In the data rows, 128 means zero.
Two rows play each game, the first against the second. How much does the first row win by? 15 is about a draw, 30 a big win and 0 a big loss. Wins can go round in a circle: one row can beat a second, the second a third and the third the first. Each row has two weighted sums of its numbers, A and B, taken from their middle values. A row wins by its A times the other's B, less its B times the other's A.
[142 127 134 124 128 125 122 106 126 104 127 116 117 118 129 138 104 126
 106 102 162]
[ 93 130 131 127 100 128 120 122 124 128 122 154 128 156 149 137 116 128
 149 109 134] ~ 8
[117 127 137 138 137 142 132 141 159 156 124 142 143 141 142 136 151 145
 119 141 118]
[162 125 125 153 165 140 144 124 143 131 130 113 113 120 127 125 121 133
 148 116 123] ~ 6
[139 127 128 101 134 135 143 121 123 119 119 135 113 146 122 114 119 129
 133 119 104]
[116 136 128  84 121 136 115 112  89 163 144 118  97 148 130 140 102 133
 135 116 122] ~ 13
[164 140 142 104 142 127 156 183 146 141 180 171 181 155 195 149 159 168
 141 150 169]
[122 136 145 139 145 141 129 123 146 109 131 142 141 143 127 111 125 124
 130 127 119] ~ 18
[170 128 138 128 146 137 145 154 127 126 178 158 146 167 145 116 139 130
 135 148 107]
[136 131 122 133 116 130 129 127 121 162 132 118 123 131 129 146 145 166
  94 126 128] ~ 20
[144 125 119 135 155 127 127 127 122 104 120  99 110 109 106 112 131 101
 169 123 118]
[148 121 126 116 140 120 149 144 131 107 162 103 115  99 127 138 131 146
 125 130 148] ~ 15
[ 99 130 132 137 109 131 117 119 142 150 108 126 133 145 137 140 129 122
 114 125 140]
[109 135 133 138 137 127 137 180 176 138 132 166 185 142 139 102 163 111
 144 148  89] ~ 21
[138 125 139 157 152 152 141 166 112 105 164 147 143 144 114 117 163 126
 129 169 116]
[125 123 121 136 124 134 115 144  99 118 135 128 131 127 105 115 160 116
 116 192 118] ~ 12
[140 123 126 125 129 139 138 120 154 121 103 132 124 121 128 122 136  95
 149 109 145]
[128 133 130 154 149 129 127 144 155 162 109 124 128 129 116 131 139 109
 148 124 126] ~ 4
[128 129 123 100 150 144 106 100 102 145 170 143 109 167 124 121  78 122
 121 115 108]
[123 134 128 152 130 111 134 145 128 153 104  95 119  92  88 131 154  99
 147 140 127] ~ 21
[170 123 126 149 134 131 165 114 153 126 139 150 137 132 136 114 108 113
 139 100 127]
[120 123 129 147 126 136 129 148  91 105 139 127 139 120 102 110 170 100
 144 181  96] ~ 9
[171 127 113 122 145 127 137 129 114 137 117  87 112 115 103 117 144 126
 137 145 103]
[146 129 133 129 150 137 118  94 119  89 149 134  96 143 112 121  83 119
 114 108 126] ~ 7
[111 126 127  81 138 149 129 134 132 155 147 138 132 157 150 140 117 134
 136 126 135]
[ 97 146 134 132 126 142 119 140 156 148 128 158 145 170 151 131 144 124
 127 131 121] ~ 18
[144 120 118 139 147 122 130 106 115 134 102  74  89  95  89 120 130  98
 141 132 124]
[155 132 126 127 138 124 118 141 140 153 151 131 117 132 140 157 112 132
 134 124 170] ~ 14
[103 126 128  88 154 129 110 118 121 141 133 119 101 141 126 138 109 112
 144 119 149]
[ 94 137 131 124 122 133 114 124 154 132  93 134 120 141 146 135 129 134
 126 113 144] ~ 24
[ 94 118 141 127 101 106 128 137 160  71 153 129 143  96 138 102 113 131
 121  99 105]
[125 126 134 150 129 147 126 135  78 116 141 132 123 148  92 112 160 108
 129 182 101] ~ 26
[ 76 136 122 108  98 132 118  94  84 178 114 138 131 130 180 161  92 185
 135 107 157]
[144 132 135 149 155 135 126 117 142 103 156 130 107 136 129 142  95 136
 125  96 153] ~ 14
[ 92 129 125  99 124 144 118 113 103 165 142 130 124 151 151 147 108 145
 144 115 148]
[140 134 135 145 146 123 130 119 141 107 140 127 108 116 141 134  94 150
 127  90 152] ~ 13
[179 134 128 104 160 128 131 137 150 124 147 117 129 136 136 142 128 114
 131 148 149]
[130 129 132 134 131 127 160 174 130 117 151 154 162 131 160 126 157 130
 172 137 138] ~ 16
[139 121 119 131 164 142 141 137 160 135 115 119 128 125 127 107 149 107
 144 149  91]
[125 126 124 139 138 137 122 107 117 137 105 104 107 113 131 126 128 133
 145 132 133] ~ 15
[125 128 120 145 133 117 140 160 143 130 114 128 142 113 104 119 153  95
 175 127 131]
[131 119 136  83 130 127 116 108 147  99 102 141 145 135 122 108 124 102
  83 149 105] ~ 15
[103 122 134 132  98 115 111  89 107  99 122 108 102 109 111 117  87 130
 109  88 123]
[126 120 118  84 113 138 115 118 129 116  82 112 138 123  99 111 155 125
  97 151  90] ~ 15
[160 129 129 109 137 124 125 172 160 145 151 142 151 147 135 129 146 110
 143 158 146]
[ 99 123 125 145  92 120 100 118 135 133 116 126 115 121 119 104  95 118
 128  96  93] ~ 14
[ 85 131 125 101 120 138 115  99  82 171 124 126 118 145 156 155  96 158
 138 117 157]
[146 129 116 139 113 138 153 111 128 143 120 133 145 135 137 124 131 116
 145 124 138] ~ 12
[123 120 131 151 137  92 145 123 137 117 118  61 106  40 101 134 131 120
 131 113 160]
[109 135 127  93 148 134 136 140 146 158 140 150 140 159 155 127 128 133
 142 131 120] ~ 18
[170 128 116 118 104 135 148 121 123 141 120 119 130 124 118 124 132 122
 140 128 127]
[125 132 137 105 111 138 111  97  91 105 137 147 106 154 124 124  87 136
 119 106 120] ~ 12
[138 124 130 126 125 135 124 150 102 112 141 128 137 137 112 129 157 116
 115 203 116]
[113 123 127 138 118 110 136 125 121 109 124 107 135  84 147 144 122 161
 131 113 160] ~ 15
[130 127 136 135 164 112 150 152 175  93 118 102 126  73 135 126 145 138
 141 105 152]
[ 79 126 125 134  70 119 109  96 110 170 102 142 129 139 173 163 106 175
 114 106 149] ~ 16
[114 123 141 132 114 100 132 131 142  93 132  91 127  73 120 120 113 127
 134  99 127]
[124 130 134 128 108 124 120 144 142 121 140 150 147 142 113  98 119 107
 136 131  79] ~ 18
[ 99 122 125 159 126 130 134 149 105 120 122 150 159 134 123 112 175 123
 118 184 105]
[173 124 116 120 111 133 160 121 110 140 126 113 135 127 116 116 138 126
 137 125 125] ~ 15
[126 123 142 153 131 148 127 136 100  90 153 147 134 148  89  97 146  97
 115 171  73]
[121 125 129 139 152 113 157 139 125  77 141  98 127  84 113 120 128 109
 176 104 154] ~ 11
[150 125 136 139 148 121 147 122 133  81 163 111 113 108 102 110 105 107
 129 116 111]
[118 127 134 107 113 143 123 120 111 148 125 149 132 156 132 150 127 157
  98 115 131] ~ 15
[136 123 121 138 136 132 118 108 111 144 108 105 119 119 135 138 128 132
 149 128 130]
[126 120 136 133 160 112 140 149 174  91 126  98 141  76 132 122 146 138
 142 111 150] ~ 18
[138 133 139 134 146 125 158 178 127 112 165 149 165 143 153 133 167 128
 173 143 146]
[133 134 135 103 102 123 118 138 160 140 144 164 153 163 193 155 120 160
 102 116 169] ~ 16
[114 125 128 160 128 129 135 140 185 147 129 162 144 138 183 153 118 175
 122  92 147]
[145 126 134 130 134 136 131 115 132 104 159 118 119 125 136 141  98 149
 114  98 155] ~ 13
[ 69 123 127 135  66 119 110  92 103 167  96 150 129 136 181 150 102 177
 113 108 149]
[166 130 123 128 117 145 153 127 126 139 132 123 142 140 117 116 142 107
 156 128 120] ~ 16
[147 128 120 113 122 123 128 162 150 152 144 131 145 129 132 133 147 115
 133 156 129]
[106 128 135 116 115 135 128 123 115 148 117 166 129 166 140 137 126 166
 100 120 118] ~ 14
[155 132 122 146 134 123 115 125 127 159 126 110  89 124 111 146 114 125
 120 136 134]
[155 124 119 143 148 118 126 115 125 140 109  76 101  90  98 118 144 126
 124 131 109] ~ 21
[121 130 123 166 147 123 119 144 152 159 112 136 129 132 124 123 137 117
 136 129 112]
[152 134 123 137 129 140 159 135 161 137 122 146 154 129 136 120 138 106
 149 119 129] ~ 19
[167 126 121 138 165 133 129 105 137 111 147 114  94 139  94  98 109 109
 128 131  84]
[116 131 116 123  97 121 101 112 128 154 122 126 104 144 134 146 116 132
 104 134 148] ~ 17
[106 134 124 147 105 102 104 118 131 140 122 122 109 117 116 127  98 123
 125 104 107]
[165 124 116 155 172 133 136 126 158 120 134 119 116 121 129 110 118 140
 136 119 108] ~ 11
[ 82 136 126 139  81 127 111  95 114 164 116 143 123 142 174 149 104 169
 112 105 135]
[158 123 141 137 159 119 148 128 141  91 161  99 106 107 113 128 102 130
 127 108 122] ~ 12
[104 118 122 141  97 128 108  74  79 128 112 114 111 114 141 163  78 156
 116  97 151]
[138 119 138 126 141 139 128 160 109 100 164 142 153 149 119 129 163 107
 125 191 141] ~ 10
[115 121 123 173 128 124 120 138  97 120 102 105 134  89  91 116 166 116
 123 171 121]
[ 90 116 137 137  84 129 113 144 116  82 141 150 152 136 112  88 142 110
 110 155  62] ~ 5
[153 124 116 119 149 134 133 124 148 135 132 104 117 125 118 115 131 112
 123 139 115]
[ 73 128 130 122  69 118 102 120 144 123 119 175 140 163 170 116 100 149
  99 104 102] ~ 23
[139 138 140 124 133 123 142 167 143 116 166 172 169 164 161 122 143 145
 125 135  97]
[164 133 136 160 167 122 175 195 176 144 165 160 179 132 190 143 162 177
 140 134 152] ~ 15
[ 84 138 130  82  90 135 105 117 110 123 153 145 127 160 135 126  84 125
 122  99 108]
[100 131 126 144 106 122 119  85  85 120 118 128 126 120 148 152  87 167
 110 102 152] ~ 25
[ 82 130 131 127  88 122 106 117 121 122 126 143 136 146 125 118 113 139
  98 112  96]
[119 125 123 147  93 130 145  93 107 151 110 146 151 118 166 135 110 145
 130 108 149] ~ 15
[126 135 129 111 152 149 136 141 135 150 160 141 122 149 157 152  97 160
 151 110 151]
[159 130 140 137 163 119 143 127 134  88 162 112 108 115 110 116 111 112
 127 111 106] ~ 14
[103 121 136 137 108 138 108 149 106  82 142 144 140 146 100 108 153  99
 112 176  84]
[141 131 140 130 139 114 152 147 145  94 150 121 123 102 136 135 119 150
 148 104 137] ~ 20
[121 131 137 139 138 143 129 166 116 100 153 152 160 155 109 101 177  96
 129 191  99]
[ 90 128 115 148  84 100 111 100 122 157  80 108 111 104 129 136 118 136
 109 105 141] ~ 14
[ 95 110 138 152 107 135 124 156 116  96 147 152 151 129 119  97 151 117
 117 166  86]
[120 133 119 152 123 111 114  97 113 165  99  80  99  86  97 156 127 138
 110 115 137] ~ 8
[134 132 141 110 128 113 132 148 147  83 162 116 142 112 142 132 118 127
 129 114 162]
[141 120 115 139 141 118 126 108 125 129  98  78 101  80  97 112 129 110
 142 130 128] ~ 14
[121 119 120 151 124 115 127 100 111 143 100 111 119 101 149 137 121 166
 134 129 126]
[111 124 114 144 119 122 126 107 124 138  98 117 124 109 145 124 118 152
 131 113 122] ~ 16
[104 132 129 149 109 129 110 103  99 169 103 118 125 127 140 167 125 173
 102 126 149]
[127 123 130 118 127 126 142 163 145 141 119 167 154 148 130 119 147 126
 138 134 113] ~ 9
[ 87 131 134 129  92 124 102 116 133 121 128 142 132 146 127 118 113 142
  97 110  96]
[138 124 121 135 126 134 158 129 149 135 126 160 153 137 139 105 141 110
 134 118 123] ~ 15
[124 131 137 113 131 136 141 164 134 130 136 166 155 165 123 119 142 111
 146 130  98]
[ 90 138 130  98 157 140 133 140 140 155 145 156 139 164 154 128 130 119
 143 134 115] ~ 7
[107 125 124  85 126 130 115 116 164 105  62 127 144 105 126 114 150 104
  98 142 113]
[ 98 114 141  66 106 144 125 113 137 104  87 164 148 154 127 109 133 122
  91 137  93] ~ 25
[111 127 134 139 124 103 147 137 134  81 136  91 129  70 124 123 123 113
 166  98 150]
[148 120 133 125 137 134 113  93 121 107 153 120  93 136 108 130  81 123
  99 108 132] ~ 19
[113 134 124 151 118 127 139 134 165 150 137 150 130 135 176 138 109 175
 130  96 153]
[ 64 121 130  85  75 124  97 105 155  84  80 150 155 123 125  95 121 118
  81 126  72] ~ 11
[135 138 135  92 146 139 112  99  91 140 174 131  80 177 109 126  78 106
 139 112 111]
[144 124 131 119 120 119 116  99 104 114 140 117 101 131 126 140  96 145
  98 121 158] ~ 4
[113 130 141  94 137 134 119 101  90 152 137 107  94 135 110 139  99 120
 137 114 138]
[143 121 132 111 121 128 113  99 106 107 157 114  97 130 115 134  91 126
 104 122 153] ~ 11
[141 120 123 103 132 124 132 122 127 120 118 137 115 144 127 116 124 132
 140 121  95]
[143 130 118 144 112 116 139  96 117 143  97 105 119  98 107 134 119  99
 142 116 158] ~ 16
[132 127 118 145 157 117 141 126 137 104 107 114 126 102 127 108 133 109
 167 115 120]
[160 127 125 137 165 122 128 104 116 116 131  93  94 124  88 115 119  93
 141 134 100] ~ 11
[112 124 126 120 126 132 131 129 164  96  90 139 161 103 135 113 145 126
 110 125 117]
[134 124 132 144 130 132 134 164 130  96 149 155 167 139 135 116 164 127
 112 171 119] ~ 21
[103 133 121 107 125 112 113 104 100 163 113  93  92 104 122 156 100 133
 127 112 151]
[124 126 138 131 126 125 127  98 102  87 134 117 103 114 121 123  94 125
 149  93 151] ~ 20
[112 123 136 140 120 118 141 124 118 119 125  94 130  90 140 146 125 153
 149 116 162]
[167 132 118 149 125 131 158 130 152 138 129 139 138 115 142 133 122 144
 150 108 142] ~ 16
[180 127 108 121 108 138 146 118 108 140 122 117 118 126 115 117 134 120
 135 126 120]
[160 128 130 112 135 119 142 139 138  96 159  92 111 106 114 138 128 120
 129 139 156] ~ 11
[150 129 125 122 123 135 118 112 100 111 142 107  97 134 110 119 116 136
 110 115 122]
[153 130 129 139 166 137 127 127 143 124 130 124 115 133 120  99 134 106
 132 137  88] ~ 20
[171 127 113 128 146 128 145 133 135 137 122  91 106 119 108 115 151 132
 132 142  96]
[ 91 134 123 131  84 117 117 119 135 133 112 144 118 134 153 139 115 141
 152 106 146] ~ 18
[115 122 128 154 119 130 128 136  92 120 109  95 125  92  78 116 171 100
 120 177 115]
[ 73 132 127 118  70 125 100 113 139 116 131 163 127 164 153 115 100 141
 112  93 101] ~ 15
[119 132 126 142 128 114 131 151 144 152  92 102 129  85 107 127 151 107
 134 135 126]
[123 119 135  97 129 130 102  93 126  88 107 133 122 135  98 104 117  92
  98 147  81] ~ 16
[ 91 136 124 149  94 106 112 100 128 161  92 106 114 100 129 143 122 132
 108 108 144]
[120 122 124 148 124 127 102 123 130 137 106 117  95 123 102 122 113 116
 137 104 125] ~ 15
[135 124 129 144 138 113 121  96 110 109 128 111 100 118 103 126  99 113
 112 107 124]
[135 115 135  96 140 147 113  96 122  88 110 137 118 155  87  91 121  83
  94 144  80] ~ 14
[116 135 133  63 133 152 128 124  88 140 151 162 117 187 143 137  98 135
 138 115 140]
[118 129 133 142 131 120 150 157 141 124 128 136 149 115 115 105 138  96
 174 119 121] ~ 14
[181 123 132 138 135 136 134  92 113 115 155 130 108 148  95 109 102  80
 137 119 109]
[117 122 121 149 128 107 111  85 101 117 110  82  94  86  96 142 101 117
 110 101 150] ~ 21
[171 131 125 133 125 143 145  97 115 120 147 140 114 143 112 109  94  98
 136 107 112]
[121 133 123 106  91 125 107 115 137 162 134 138 118 153 154 152 108 156
  99 132 149] ~ 14
[169 137 126 102 113 127 145 127 145 128 147 151 160 132 163 149 119 124
 133 122 181]
[129 136 135  67 129 139 121 127 125 142 166 147 139 159 167 151  90 142
 132 118 158] ~ 9
[176 125 112 125 159 131 131 130 147 130 142 104 101 127 123 123 125 114
 128 144 128]
[131 127 133 143 125 112 104  83  93 113 116  70  81  91  76 142  97 102
 117 103 153] ~ 11
[111 117 123 125 135 134 127 123 146 146  85 121 126 116 134 145 136 154
 122 125 148]
[115 130 127 145 120 117  97 121 133 143  99 116 107 112 112 125 112 115
 130 102 118] ~ 17
[140 134 138 127 144 145 127 119 119 105 144 118 118 150 107 126 121 107
 127 127 126]
[135 121 117  77 120 137 105 113 144 115 109 117 137 134 112 120 138 104
  92 169 125] ~ 16
[120 136 134  60 126 137 122 131 121 143 167 149 141 155 173 149  94 154
 127 119 180]
[135 117 116 130 165 116 133 129 166 119  86 106 116 102 121 110 145 122
 136 132 124] ~ 12
[123 133 120 143 112 130 127 132 168 148 131 157 128 144 172 154 115 166
 113 108 148]
[111 128 130 123  69 123 124 107 141 105 125 159 150 130 139 101 100 109
 127 101 103] ~ 15
[104 141 129 149 130 139 136 127 135 158 115 146 131 141 140 131 141 150
 104 132 119]
[165 136 133 112 142 127 155 166 133 143 177 152 147 157 156 127 152 141
 126 161 133] ~ 14
[136 120 135 152 143 140 131 138 105  93 148 141 133 146  89 100 154  93
 118 179  82]
[132 126 121 152 150 128 118 121 149 152  85  96  89  96 105 140 126 122
 147 111 149] ~ 17
[115 128 132 139 133 147 135 162 113 109 136 157 155 153 110 101 178 101
 133 185  85]
[129 123 132 147 144 130 127 113 120 155 113 105 113 122 102 143 138 127
 109 135 135] ~ 10
[130 128 137 172 147 145 141 158 112 115 152 136 144 128 123 126 160 134
 140 178 128]
[157 143 135 130 140 130 152 163 138 121 166 165 156 161 152 117 151 136
 129 138 104] ~ 14
[117 126 143 132 117 108 134 135 143  76 150 102 124  89 111 118 120 125
 147 104 133]
[136 125 135 154 143 142 130 141 100  97 165 146 136 149  91 105 150  92
 119 176  82] ~ 16
[120 129 115 144  82 123 142  85  97 154 103 138 136 108 160 145 107 153
 134  98 148]
[162 129 145 152 160 129 173 192 170 143 174 164 166 135 184 144 161 183
 150 132 142] ~ 17
[142 122 141 148 142 109 150 150 175  97 168 109 134  84 141 123 115 155
 144  97 141]
[138 131 113 146 142 109 117  99 117 138  90  53  85  60  91 131 129 115
 135 130 128] ~ 14
[123 128 121 144 146 128 140 134 147 118 101 116 124 113 126 104 142 116
 166 127 113]
[115 122 133 156 139 141 131 155  96  85 146 129 138 125  98 106 162  90
 157 162 117] ~ 18
[121 121 127 102 139 134 116 110 149 103  95 150 152 142 109  97 136  98
  88 149  81]
[119 121 121  75 119 124 110 112 145 116  99 126 136 125 121 125 137 109
  80 166 115] ~ 22
[109 126 132 149 101 129 118  98  94 175 107 114 121 122 140 164 119 171
 108 123 158]
[159 137 136 138 141 120 145 161 115 149 146 114 144 121 128 148 167 135
 131 149 144] ~ 22
[130 126 131 144 128 115 110  81  90 115 111  72  76  89  82 138  98 115
 112 106 159]
[117 130 139 132 109 124 115 106 136 132 135 157 116 169 139 127  98 129
 108 113 113] ~ 14
[153 128 126 118 109 122 156 118 134 120 134 156 154 127 152 131 114 112
 153 110 152]
[145 132 140 142 145 139 134 138 151 147 137 142 120 141 147 158 127 168
 109 124 160] ~ 25
[149 124 123 129 108 135 141  97 126 111 139 147 127 140 117 103  96  91
 136 107 109]
[120 122 114 117  96 126 113 117 139 156 132 145 112 154 159 147 113 150
 102 134 142] ~ 13
[136 128 119 124  90 113 143 103 130 133 127 143 143 123 142 115 104 120
 127 111 128]
[101 122 122 155 110 151 130 131  59 128 123 132 127 134 115 129 158 135
 122 178 119] ~ 13
[173 126 115 125 153 137 136 130 112 127 113  84 100 124  96 113 147 119
 147 140 110]
[128 135 135 142 127 126 145 149 103 160 139 134 159 131 160 158 157 161
 136 143 153] ~ 18
[120 121 124 166 118 123 114 101  88 177 102 101  86 113 119 161 111 139
 141 111 157]
[150 126 127 112 125 127 106  96 106 109 160 111  91 137 111 130  84 131
 107 116 143] ~ 8
[145 127 119 125 133 129 138 116 152 124  94 128 138 109 130 122 132 104
 143 116 148]
[146 119 123 145 127 141 136 153  88 114 146 125 137 139  84 105 175 109
 123 185  83] ~ 17
[134 129 140 119 143 141 136 134 174 109 104 135 157 121 129 117 142 136
  99 138 125]
[139 139 135 124 164 130 145 185 155 138 142 163 171 151 165 124 186 131
 145 155 123] ~ 19
[143 127 130 155 151 129 138 122 154 104 146 132 126 123 145 127  96 163
 122  91 144]
[173 131 107 115 103 123 139 110 139 144 140 130 124 127 135 137 113 115
 124 139 144] ~ 7
[155 130 117 141 130 121 112 133 110 171 127  93  91 120  97 140 130 131
 140 124 129]
[136 138 127 139 127 134 161 134 164 136 127 162 168 140 151 112 143 114
 150 129 128] ~ 16
[109 135 127 112  97 123 113 118 141 148 125 139 116 146 151 144 120 146
 107 117 142]
[120 137 132 125 149 128 120 105 145  98 112 119 104 113 123 134 114 120
 118 105 149] ~ 14
[129 124 136 101 111 140 125 101  94 103 134 142 108 156 119 128  93 142
 107  96 126]
[ 99 133 133  89 147 142 128 135 137 161 141 144 140 155 145 126 119 120
 146 133 118] ~ 16
[167 144 144 116 154 122 163 192 159 131 174 178 197 156 200 147 163 174
 131 145 166]
[ 65 130 124 135  75 121 109 101 116 157  90 165 134 150 178 155 109 173
 116 100 133] ~ 11
[100 138 129 113 100 120 111 122 160 141 108 141 130 142 166 141 125 150
 112 112 154]
[145 132 131 161 160 134 150 177 172 149 134 140 153 125 143 131 145 147
 150 124 135] ~ 15
[142 138 141 141 138 114 145 158 125 151 139 114 142 103 136 141 166 135
 135 144 144]
[118 126 130 148 121 111 128 110 112 163  87 105 104 103 116 156 132 150
 103 118 142] ~ 5
[146 124 108 123 171 126 126 124 153 118  87  97 110 110 106 118 143 101
 142 133 126]
[131 127 132 138 144 109 139 139 132  81 147  89 121  85 113 126 131 102
 177 111 149] ~ 25
[122 118 126 169 135 125 140 153 119 115 136 120 138 107 115 119 158 128
 126 170 122]
[ 83 123 129 139  85  98 105  99 122 154  93 111 103 110 130 138 109 134
 106 101 138] ~ 18
[141 128 129 161 151 134 161 182 186 140 131 154 174 118 155 126 145 152
 148 117 125]
[126 126 134  69 120 130 118 127 160  99 104 145 171 125 150 129 144 126
  96 148 149] ~ 12
[122 130 128 152 138 124 133 130 146 152 134 129 129 118 145 146 121 170
 121 112 141]
[171 141 120 123 114 130 152 118 124 138 134 127 140 137 129 125 131 114
 142 124 142] ~ 9
[117 120 132 133 132 105 147 140 131  82 133  94 127  72 125 121 125 119
 169 100 150]
[160 136 130 124 134 117 113 140 150 152 151 126 122 127 142 155 116 137
 131 126 176] ~ 18
[137 132 119 123 127 127 128 121 124 147 140 118 115 141 119 148 128 138
 106 145 145]
[154 131 122 181 156 124 137 138 153 161 134 116 107 106 135 146 117 150
 149  96 150] ~ 15
[ 94 126 124  92 140 142 120 131 133 152 146 145 134 155 148 132 117 130
 141 122 116]
[ 97 134 126  97 114 143 116  96  71 169 139 124  99 146 147 156  95 149
 133 118 154] ~ 18
[133 126 129 181 148 120 126 140 159 152 123 128 112 111 136 141 111 153
 127  97 133]
[105 122 123 137 140 124 127 127 146 143  98 125 135 113 135 141 142 147
 106 124 141] ~ 23
[130 126 131 125 125 109 143 138 140  88 153 100 122  83 123 123 120 119
 145 114 145]
[132 119 137 151 131 148 123 134  89  95 154 135 129 143  84  95 144  94
 125 177  85] ~ 26
[157 130 134 131 147 117 112 130 137 149 136 118 109 130 129 151 107 132
 131 119 164]
[112 128 131 149 122 125 136 118 123 134 120 135 124 126 126 128 123 139
 123 115 133] ~ 14
[145 122 127 119 115 140 113 108  92 112 133 103 102 130 103 130 108 134
 113 111 124]
[131 126 137  90 137 144 111  98  82 141 163 127  95 165 114 121  78 113
 135 111 101] ~ 21
[108 123 117 169 130 123 127 134  94 116 107  97 129  86  79 125 168 101
 116 175 113]
[116 136 118 142  85 129 139  87 100 154 102 137 133 115 161 142 109 140
 135 108 159] ~ 16
[124 129 125 123 144 127 120 105 132  96 109 108 100 120 103 125 108 114
 134 106 157]
[162 134 129 111 123 138 154 119 124 129 135 156 133 162 129 121 123 111
 150 109 128] ~ 13
[ 75 133 120 143 100 114 120 123 136 125 110 152 142 134 160 138 120 128
 151  97 141]
[117 128 112 130 116 123 119 121 141 107 117 124 130 119 127  97 122 126
 125 125  87] ~ 15
[116 135 144 125 109 127 136 177 148 110 156 184 184 155 177 115 148 159
 116 135 100]
[ 97 131 126  97 140 142 119 120  97 129 137 132 112 147 134 142  98 112
 173 114 150] ~ 4
[106 126 122 161 121 118 121 104 125 160  89  89 106  84 109 150 131 137
 102 110 147]
[130 128 128  65 128 127 111 128 163 101 106 147 173 130 155 131 139 116
  91 144 146] ~ 26
[143 125 120 119 130 132 114 120 129 159 141 120 112 146 121 157 126 159
  93 146 152]
[167 128 129 132 166 132 125 103 126 112 139 102  85 138  82 104 112  85
 131 133  88] ~ 26
[136 127 142 126 141 113 160 148 147  93 149 135 134 111 137 130 124 149
 131  99 138]
[133 133 131  89 143 146 109  99  94 132 176 134  86 178 110 129  78 100
 132 124 105] ~ 12
[133 142 125 146 132 110 135 145 131 154 104  95 129  91  90 129 148  97
 141 135 132]
[116 135 134 101 117 143 123 102  94  99 133 155 114 162 125 128  91 138
 115  98 127] ~ 12
[ 98 124 123 163  96 116  99 113 116 156  96 128 111 114 133 131 108 145
 125  99 120]
[145 121 123 126 119 135 117 146  98 118 155 130 124 137 107 118 161 119
 115 205 111] ~ 13
[159 124 148 131 155 118 144 122 118  83 165 107 104 122  94 111 108 103
 134 118 115]
[106 120 127 158 119 138 118 136  71 114 130 134 141 127 109 131 159 121
 138 179 123] ~ 8
[152 129 117 143 157 120 131 119 135 130 111  87 103 100 103 127 129 109
 147 129 127]
[119 118 136 137 111 139 124 156 120  99 156 148 158 134 125 103 154 118
 125 175 104] ~ 16
[152 123 121 122 149 134 140 119 119 112 119 114 105 130 108 117 128 107
 150 127 107]
[ 93 125 136 132  84 117 114 121 141 133 115 148 140 137 139 121 119 162
  91 112 103] ~ 15
[ 75 110 126 110  83 133 105  85 113 133  57 128 156 102 148 125 124 149
  99 141 129]
[139 122 119  86 123 146 120 125 119 110  95 113 133 134  96 112 158 104
  94 162 103] ~ 14
[153 128 141 136 159 119 164 159 170 100 168 115 143  87 153 138 123 160
 134 104 168]
[129 128 116 167 131 114 120 126 125 148 112 109  96 102 109 136 117 114
 151 113 142] ~ 15
[165 121 129 111 138 123 134 142 132 102 170  89 101 106 115 134 126 125
 125 136 160]
[137 123 138 175 156 144 145 166 138 112 148 143 153 119 127 120 160 144
 139 161 116] ~ 20
[125 127 115  76 116 127 112 110 142 115 103 129 136 124 119 123 135 120
  71 165 117]
[149 127 139 137 146 138 118 141 130 123 151 139 123 160  87 104 125  88
 140 139  85] ~ 13
[ 93 128 135 129  90 138 103 115 136 124 134 146 126 145 126 121 109 148
  90 114 105]
[124 143 127  75 135 126 121 135 124 149 164 149 142 150 174 156 102 142
 131 116 175] ~ 10
[143 126 138 142 131 107 151 152 116 150 131 107 144 102 128 141 165 147
 132 145 145]
[134 128 128 151 158 126 111 128 129 149 105 105  92 114 103 135 132 114
 148 114 152] ~ 18
[109 122 140 150 136 150 122 151 102 115 124 135 152 136 103 116 176 117
 132 186 110]
[120 128 125 124 127 124 116 122 149 148 106 119 123 115 127 151 134 159
 100 129 148] ~ 18
[101 132 123 148 104 113 112 104 118 155 104 101  99 115 121 140 119 124
 119 105 145]
[175 136 131 123 134 133 161 187 123 147 152 140 163 151 150 127 186 164
 136 156 112] ~ 10
[119 119 134 127 130 139 133 156  94  96 143 176 148 167 115 109 165 119
 121 170  92]
[112 122 133 154 158 131 128 159 129 102 117 132 153 116 110 109 179 109
 130 178 117] ~ 15
[115 129 122  87 129 126 113 124 153 114  91 128 159 127 119 102 156 106
 103 157 101]
[158 132 125 115 166 124 123 131 154 117 122 107 118 119 121 122 138 113
 143 137 149] ~ 13
[ 95 121 128  82  98 127  96 119 154  87  98 145 153 137 128  96 128 106
  93 139 101]
[123 123 124  83 117 131 120 117 139 121  99 126 133 122 111 102 152 105
  89 160  98] ~ 4
[158 139 154 102 137 142 159 175 120 128 162 181 160 185 157 135 159 152
 136 147 124]
[131 136 126 131 135 141 121 120 127 152 104 115 118 131 122 142 142 152
 113 134 143] ~ 25
